(in the rows, 128 means zero)
Each path below is one point turned by a fixed rotation once a step. After each direction that follows a path, write how fast that rotation turns it, in degrees a step (0 if it stays still).
Each turn is a multiple of 5 degrees from 10 to 175, or 0.
Each row of a path follows its step; steps can be skipped.
Path 1:
step 0: [126 122 137 136 119 122 121 136 129 134 120 137 137 133 125 128 129 135
 128 148 129 130 132 138 137 119 125 124 123 132 134 126 127 125 136 124
 133]
step 1: [128 118 134 109 132 134 125 122 123 128 124 120 130 125 126 143 125 134
 126 122 140 117 128 132 124 127 125 125 121 130 136 124 124 125 123 115
 127]
step 2: [128 121 122 134 123 129 128 121 119 131 123 132 119 129 120 132 142 120
 122 126 117 124 126 124 126 129 120 114 138 123 131 116 136 139 129 124
 130]
step 3: [129 124 140 125 117 121 117 134 135 130 123 136 137 135 124 138 116 124
 129 130 122 136 133 129 136 133 112 132 132 132 123 128 136 125 134 128
 129]
step 4: [123 126 126 121 130 130 115 126 126 122 122 126 122 120 122 134 138 132
 130 133 143 120 133 135 117 124 118 135 132 138 131 125 125 114 124 131
 129]
step 5: [123 121 118 125 120 126 139 126 129 126 132 133 126 125 120 134 130 125
 134 139 125 128 132 131 130 133 127 119 130 132 130 109 125 145 118 123
 127]
step 6: [118 114 135 127 119 123 125 127 127 126 117 127 138 134 135 134 130 121
 122 127 134 137 129 126 145 128 128 124 133 127 128 130 141 119 122 126
 125]
step 7: [132 118 136 122 129 132 122 128 130 114 122 128 120 136 120 125 142 133
 136 120 131 132 135 132 118 136 119 123 127 137 135 134 121 126 131 125
 129]
step 8: [123 123 122 133 117 127 126 131 129 126 121 133 124 114 111 133 120 118
 132 123 130 121 126 121 136 125 128 131 131 136 134 120 120 142 129 129
 131]
step 9: [128 122 129 128 124 123 116 120 128 134 128 123 134 135 122 134 133 124
 137 126 126 128 123 131 142 133 127 129 123 133 117 123 137 117 110 134
 122]
step 10: [122 114 118 127 132 135 130 127 137 120 122 134 132 134 121 128 134 128
 138 128 128 130 134 143 117 129 127 130 142 125 134 139 130 124 125 127
 133]
step 11: [122 123 125 116 124 117 131 135 129 126 125 131 136 114 120 126 133 128
 133 133 129 127 121 118 140 135 126 121 129 131 141 131 117 132 133 134
 122]
Directions:
[130 126 127 126 128 128 130 133 124 129 130 129 125 129 124 128 127 129
 124 127 129 132 126 130 130 128 127 129 128 127 129 129 127 126 124 130
 132] : 0
[129 130 127 126 128 128 128 131 128 130 126 130 130 126 130 130 132 127
 128 126 126 131 123 126 128 124 129 127 129 131 124 125 128 133 126 127
 127] : 115
[128 127 129 123 131 131 126 127 130 127 126 129 129 133 130 129 131 127
 128 129 127 129 128 127 125 126 130 134 125 129 131 128 128 126 127 127
 131] : 120
[128 126 125 131 129 128 132 130 129 128 124 129 129 129 128 128 125 129
 127 132 125 126 127 124 128 132 129 127 128 132 129 126 129 129 129 130
 133] : 130
Path 2:
step 0: [122 131 128 135 142 118 139 123 120 142 122 120 131 117 122 138 122 122
 124 130 125 124 123 126 136 129 118 132 131 124 132 124 133 119 119 124
 129]
step 1: [129 121 124 122 132 127 125 116 131 135 128 121 119 131 135 129 133 124
 122 125 129 122 122 123 141 131 122 124 123 121 124 140 120 115 123 141
 139]
step 2: [133 135 141 127 136 116 129 122 122 130 126 127 116 135 130 131 128 124
 125 136 121 138 133 121 118 136 126 132 132 126 121 130 137 111 130 135
 130]
step 3: [140 135 128 127 135 121 115 127 135 128 121 122 121 129 131 131 129 126
 123 135 137 123 137 129 129 140 110 128 135 126 136 133 125 129 130 120
 138]
step 4: [129 130 132 125 127 124 134 137 125 150 127 135 126 130 131 132 121 120
 130 133 134 124 128 120 133 137 117 140 132 120 129 120 128 122 115 126
 124]
step 5: [131 123 138 120 123 132 120 117 126 138 119 129 123 135 131 133 122 118
 117 123 134 129 132 121 143 133 126 114 123 133 135 130 127 124 126 134
 128]
step 6: [118 134 146 119 124 113 132 130 124 126 131 129 119 137 125 125 132 122
 121 131 128 122 135 135 125 133 124 122 124 127 126 125 136 115 122 124
 131]
step 7: [135 121 140 121 120 128 113 121 133 128 127 120 140 128 131 128 122 127
 128 126 131 123 135 135 125 144 113 131 130 127 122 128 132 127 127 122
 139]
step 8: [122 125 136 126 129 142 120 133 120 139 119 125 125 131 117 133 125 123
 127 132 132 115 132 127 127 126 125 140 134 123 126 116 133 115 122 123
 125]
step 9: [120 120 124 127 128 124 122 119 123 133 118 117 130 131 124 129 130 114
 117 122 129 124 128 131 147 132 120 128 130 139 123 134 139 129 124 127
 123]
step 10: [115 121 139 127 130 127 130 131 123 126 130 121 124 142 125 123 137 130
 127 126 119 126 132 129 129 134 123 127 137 118 125 137 131 118 112 138
 132]
step 11: [136 124 130 138 120 123 114 114 127 127 117 122 127 135 122 128 125 127
 124 128 123 134 128 138 116 143 121 136 134 130 129 133 126 119 127 130
 127]
Directions:
[127 127 128 130 128 128 129 127 130 128 125 131 131 125 125 131 126 130
 130 126 131 127 126 131 128 131 127 132 128 123 132 127 124 126 129 128
 128] : 95
[126 129 128 130 130 129 127 130 131 132 132 126 129 128 130 128 127 125
 130 128 127 127 127 131 126 129 133 126 129 126 129 131 128 129 133 127
 125] : 0
[131 130 132 129 127 128 128 126 129 123 127 129 128 126 130 123 128 130
 129 130 127 126 127 130 126 130 127 126 126 127 125 131 128 122 129 128
 126] : 80
[131 130 125 128 131 125 131 125 132 129 130 128 127 127 132 129 126 129
 127 127 131 130 132 124 128 126 128 127 128 125 128 126 127 124 129 127
 128] : 25
Path 3:
step 0: [119 120 139 130 120 127 127 116 127 135 137 136 127 136 133 125 130 133
 132 135 132 127 129 118 129 127 127 122 127 125 128 126 127 121 120 136
 126]
step 1: [135 134 115 137 136 122 124 127 125 127 131 125 124 135 127 129 122 126
 127 128 128 137 131 122 133 129 134 129 127 140 123 140 119 134 130 131
 124]
step 2: [128 121 132 135 123 132 141 120 122 130 120 123 128 122 127 125 136 127
 128 136 120 120 132 130 126 119 131 126 123 122 133 134 134 135 134 129
 121]
step 3: [126 121 126 130 125 121 131 132 122 118 130 132 120 130 128 128 123 139
 124 122 131 127 134 136 130 125 128 120 133 136 116 129 131 126 118 117
 134]
step 4: [130 135 124 128 143 134 134 131 136 136 125 124 130 129 138 132 132 131
 124 131 115 137 123 130 131 121 123 121 129 123 133 128 131 125 128 128
 132]
step 5: [134 124 134 123 124 123 131 131 128 115 120 135 134 136 134 128 134 123
 128 131 132 128 128 127 113 141 130 126 125 125 124 131 134 130 129 129
 136]
step 6: [117 130 137 133 130 135 128 140 138 131 128 123 127 128 131 132 128 123
 127 121 128 123 132 122 138 128 135 136 135 131 124 131 120 123 132 123
 133]
step 7: [142 132 136 129 136 127 126 121 129 132 132 129 123 123 128 125 121 123
 130 137 132 117 122 126 113 130 124 121 130 128 133 123 121 125 126 125
 129]
step 8: [117 135 134 131 121 119 122 123 126 127 133 127 132 138 116 127 135 125
 120 129 134 135 123 122 136 128 126 129 122 127 130 135 128 126 127 117
 127]
step 9: [132 126 127 138 133 125 136 131 126 136 135 121 123 124 135 129 126 136
 129 121 127 123 123 121 129 138 124 132 122 133 128 125 128 141 127 133
 117]
step 10: [128 137 133 120 125 128 120 130 119 126 121 140 131 129 128 123 123 134
 124 129 123 121 133 130 127 113 131 124 119 130 128 133 129 135 133 123
 122]
step 11: [118 124 124 136 123 133 131 121 132 137 135 133 129 127 138 127 128 140
 137 123 135 134 129 130 127 129 126 121 134 127 126 138 134 123 125 128
 130]
Directions:
[127 130 132 125 129 127 128 126 130 126 130 127 131 127 129 130 124 125
 127 130 129 127 128 124 130 132 126 131 131 126 129 126 128 131 128 124
 131] : 40
[128 126 128 132 128 131 125 127 133 131 127 125 129 128 129 124 128 128
 128 128 127 128 129 129 134 128 126 126 126 125 128 127 131 129 132 127
 130] : 160
[129 132 131 128 128 128 128 125 129 129 128 129 125 125 128 127 129 129
 133 125 130 127 132 131 128 124 129 128 130 128 129 125 129 128 125 125
 131] : 95
Path 4:
step 0: [133 132 121 138 132 127 131 121 126 125 127 121 128 136 120 121 131 127
 126 121 135 126 118 130 129 141 127 116 127 128 132 133 129 120 140 125
 121]
step 1: [126 122 127 127 137 125 125 135 121 122 130 112 129 131 127 130 117 131
 120 126 135 113 131 129 126 125 122 129 124 134 127 125 130 116 118 126
 129]
step 2: [125 129 124 129 127 126 124 134 125 117 132 134 130 127 130 110 140 123
 138 130 135 124 129 129 128 131 120 126 131 134 122 127 142 123 127 132
 132]
step 3: [122 120 119 136 125 120 126 125 124 131 119 128 124 126 127 128 128 141
 130 126 135 132 127 118 133 139 115 129 120 130 135 129 124 124 123 131
 135]
step 4: [138 128 128 126 144 126 131 132 128 124 121 125 124 131 116 115 131 131
 128 133 131 124 125 126 129 135 134 120 128 128 138 114 128 127 126 131
 122]
step 5: [134 125 122 138 131 136 116 126 121 122 129 119 130 137 126 124 132 136
 125 116 136 121 128 131 127 124 120 119 134 127 126 134 128 123 127 119
 128]
step 6: [125 122 124 127 143 121 123 125 128 121 130 126 130 128 135 126 117 124
 139 127 134 123 129 126 124 137 129 129 126 135 124 127 139 116 125 131
 138]
step 7: [127 125 122 138 119 128 127 136 120 121 121 126 130 122 124 114 136 127
 128 135 127 124 132 127 124 136 121 125 118 122 132 134 130 117 130 137
 128]
step 8: [127 129 123 131 136 127 136 131 121 125 120 125 121 143 129 123 129 133
 124 127 136 129 125 127 128 138 116 134 129 132 134 117 121 131 120 129
 135]
step 9: [139 128 122 130 138 118 124 131 134 130 134 125 130 130 119 115 131 130
 129 124 133 118 119 130 138 133 124 118 127 131 130 131 129 124 135 121
 126]
step 10: [128 115 127 129 132 129 116 128 117 119 127 120 126 127 129 130 126 134
 122 119 133 124 128 121 123 128 124 128 118 130 124 123 141 122 119 123
 125]
step 11: [120 134 123 134 130 126 127 126 131 122 123 132 126 126 126 113 128 127
 136 132 139 131 128 132 115 135 127 119 131 137 126 126 137 119 124 135
 130]
Directions:
[130 130 126 130 127 125 129 127 128 131 130 128 131 127 125 122 130 126
 131 127 128 129 127 129 126 127 129 126 129 127 124 130 126 128 130 131
 124] : 160
[126 129 126 130 126 129 126 129 129 128 126 130 125 130 128 126 129 126
 128 126 132 129 127 129 126 126 127 129 135 129 125 127 126 131 129 127
 134] : 120
[127 128 127 126 126 131 132 124 122 125 130 127 129 129 127 128 134 128
 130 125 129 130 128 126 127 128 130 130 125 128 128 129 128 129 129 124
 129] : 140
[130 124 129 131 128 130 135 131 130 128 131 129 126 124 130 131 129 129
 129 129 131 127 127 126 126 128 129 128 131 127 126 130 128 129 128 128
 126] : 0
[131 129 130 128 128 125 130 127 127 125 125 130 127 131 125 131 128 130
 126 130 131 128 127 130 130 130 129 127 130 126 128 126 121 127 130 127
 126] : 85
[128 132 132 127 129 134 130 130 129 129 127 122 128 129 126 125 126 129
 127 128 131 130 127 128 129 129 128 129 128 131 129 131 125 129 127 130
 127] : 95
Path 5:
step 0: [126 135 121 135 124 133 126 137 137 126 128 120 136 128 134 129 129 126
 133 135 130 123 137 128 138 126 114 137 126 123 137 125 120 129 135 118
 137]
step 1: [121 130 121 137 127 124 132 135 125 124 125 127 131 122 122 133 134 122
 135 126 120 147 128 129 131 118 138 137 136 129 127 137 132 122 131 127
 123]
step 2: [128 122 120 131 133 132 133 130 125 118 134 124 126 138 123 122 129 138
 132 114 119 122 122 129 139 124 123 132 125 121 115 121 131 126 121 121
 125]
step 3: [132 135 126 125 122 123 131 136 135 134 120 124 127 132 134 131 126 130
 134 128 121 131 132 122 133 124 110 139 122 122 139 119 122 118 133 131
 129]
step 4: [117 133 125 131 127 135 131 129 121 124 120 127 130 122 129 119 130 112
 125 131 115 133 128 129 142 126 138 138 130 127 131 136 131 121 131 123
 127]
step 5: [131 123 128 133 129 122 136 135 132 114 127 126 123 136 130 126 138 123
 129 124 126 128 118 127 135 117 126 122 132 130 112 118 126 122 118 123
 122]
step 6: [134 126 133 132 128 128 135 130 120 124 125 130 136 132 144 133 125 131
 139 123 121 129 129 123 137 128 113 133 121 119 137 125 126 128 130 133
 138]
step 7: [120 136 125 136 124 119 138 127 127 134 116 126 131 121 120 125 134 122
 132 138 120 126 126 129 147 136 135 133 129 128 130 128 127 125 132 132
 124]
step 8: [119 115 119 128 127 129 136 129 133 116 135 123 126 127 134 132 131 116
 129 126 119 120 125 129 131 122 123 130 135 131 120 127 121 130 113 128
 123]
step 9: [133 128 127 123 123 121 134 136 128 122 128 123 135 139 137 136 139 130
 142 133 128 133 132 126 131 125 127 132 116 115 127 125 132 131 128 127
 141]
step 10: [129 137 122 134 124 125 134 121 119 130 122 118 125 123 121 126 131 124
 135 123 111 132 127 130 137 131 130 125 132 119 138 132 132 132 128 140
 121]
step 11: [116 126 127 118 125 129 134 128 132 130 129 123 118 131 131 123 127 121
 129 130 125 124 126 127 138 131 121 138 133 127 111 121 130 127 111 131
 125]
Directions:
[130 128 131 125 129 128 132 125 126 128 133 130 131 128 125 129 130 125
 130 127 128 131 128 127 127 125 128 128 127 126 126 127 126 129 129 123
 126] : 100
[128 129 128 130 128 124 125 128 123 129 126 129 127 128 124 129 130 124
 128 125 126 126 128 132 126 130 128 130 129 131 127 127 129 128 124 125
 129] : 120
[130 126 124 128 131 127 129 129 127 130 129 132 126 126 134 126 127 127
 129 127 125 130 128 130 124 129 128 128 131 125 130 130 125 128 127 129
 125] : 160
Path 6:
step 0: [135 122 122 125 130 131 123 128 135 127 120 132 137 128 133 125 124 142
 137 131 125 126 121 136 132 132 140 131 126 136 133 114 131 130 127 143
 129]
step 1: [130 138 128 133 132 136 130 121 130 130 122 125 121 132 128 134 123 120
 126 135 122 116 129 129 134 135 151 134 134 130 133 125 133 129 132 129
 125]
step 2: [128 133 141 124 133 122 134 127 130 135 121 131 135 126 116 131 121 135
 127 125 119 121 125 122 134 121 132 126 130 126 134 129 141 139 126 141
 128]
step 3: [121 125 128 121 134 133 132 123 131 129 126 135 124 114 130 129 123 126
 140 124 121 114 127 129 134 125 134 130 128 140 128 117 120 127 119 139
 132]
step 4: [123 134 128 135 128 122 119 116 132 123 128 131 134 129 136 126 118 135
 125 133 114 123 127 134 134 135 143 123 132 123 130 123 126 127 131 140
 130]
step 5: [126 139 120 123 123 133 133 125 129 137 125 119 129 128 129 126 120 128
 130 136 113 125 122 120 138 126 135 132 130 135 136 124 140 139 122 127
 126]
step 6: [117 125 135 127 129 130 135 125 142 123 122 126 130 130 117 139 128 126
 139 132 122 118 118 130 133 123 135 119 131 128 129 130 131 126 120 140
 129]
step 7: [121 132 126 138 135 139 128 124 130 128 126 132 142 124 133 126 123 129
 131 122 115 118 132 133 129 116 134 129 129 124 130 119 119 139 125 134
 126]
step 8: [121 129 119 125 127 128 124 131 128 116 128 131 135 131 123 126 117 130
 127 135 117 117 121 129 136 141 136 131 117 133 136 121 134 134 130 133
 133]
step 9: [135 122 131 134 130 125 128 121 135 134 125 118 127 128 126 136 129 123
 139 140 113 125 122 129 132 122 139 136 127 127 139 120 134 131 126 133
 125]
step 10: [125 131 131 130 140 134 134 125 139 131 119 135 135 138 131 137 130 129
 123 125 124 117 122 124 128 123 136 123 130 136 125 121 137 138 126 136
 136]
step 11: [122 122 132 132 133 128 124 127 121 117 120 138 130 122 124 128 115 123
 128 130 117 114 135 127 137 123 135 133 134 132 135 129 129 134 120 131
 126]
Directions:
[126 130 129 131 130 132 126 128 125 127 127 129 129 133 130 127 123 131
 125 129 130 127 130 129 127 130 131 129 130 128 127 128 125 128 126 125
 129] : 110
[127 128 131 131 129 127 128 129 129 125 125 128 122 127 129 125 129 125
 134 128 127 128 126 131 126 130 131 129 128 126 128 130 127 126 127 126
 128] : 135
[128 131 128 126 132 128 128 128 129 130 127 130 130 129 129 123 128 131
 129 125 127 132 124 129 127 128 126 129 127 130 126 128 130 134 128 125
 129] : 140
[129 130 130 126 132 129 127 131 129 127 127 129 130 127 123 126 128 125
 128 124 128 124 129 127 129 125 126 126 131 127 131 131 124 127 128 128
 130] : 85
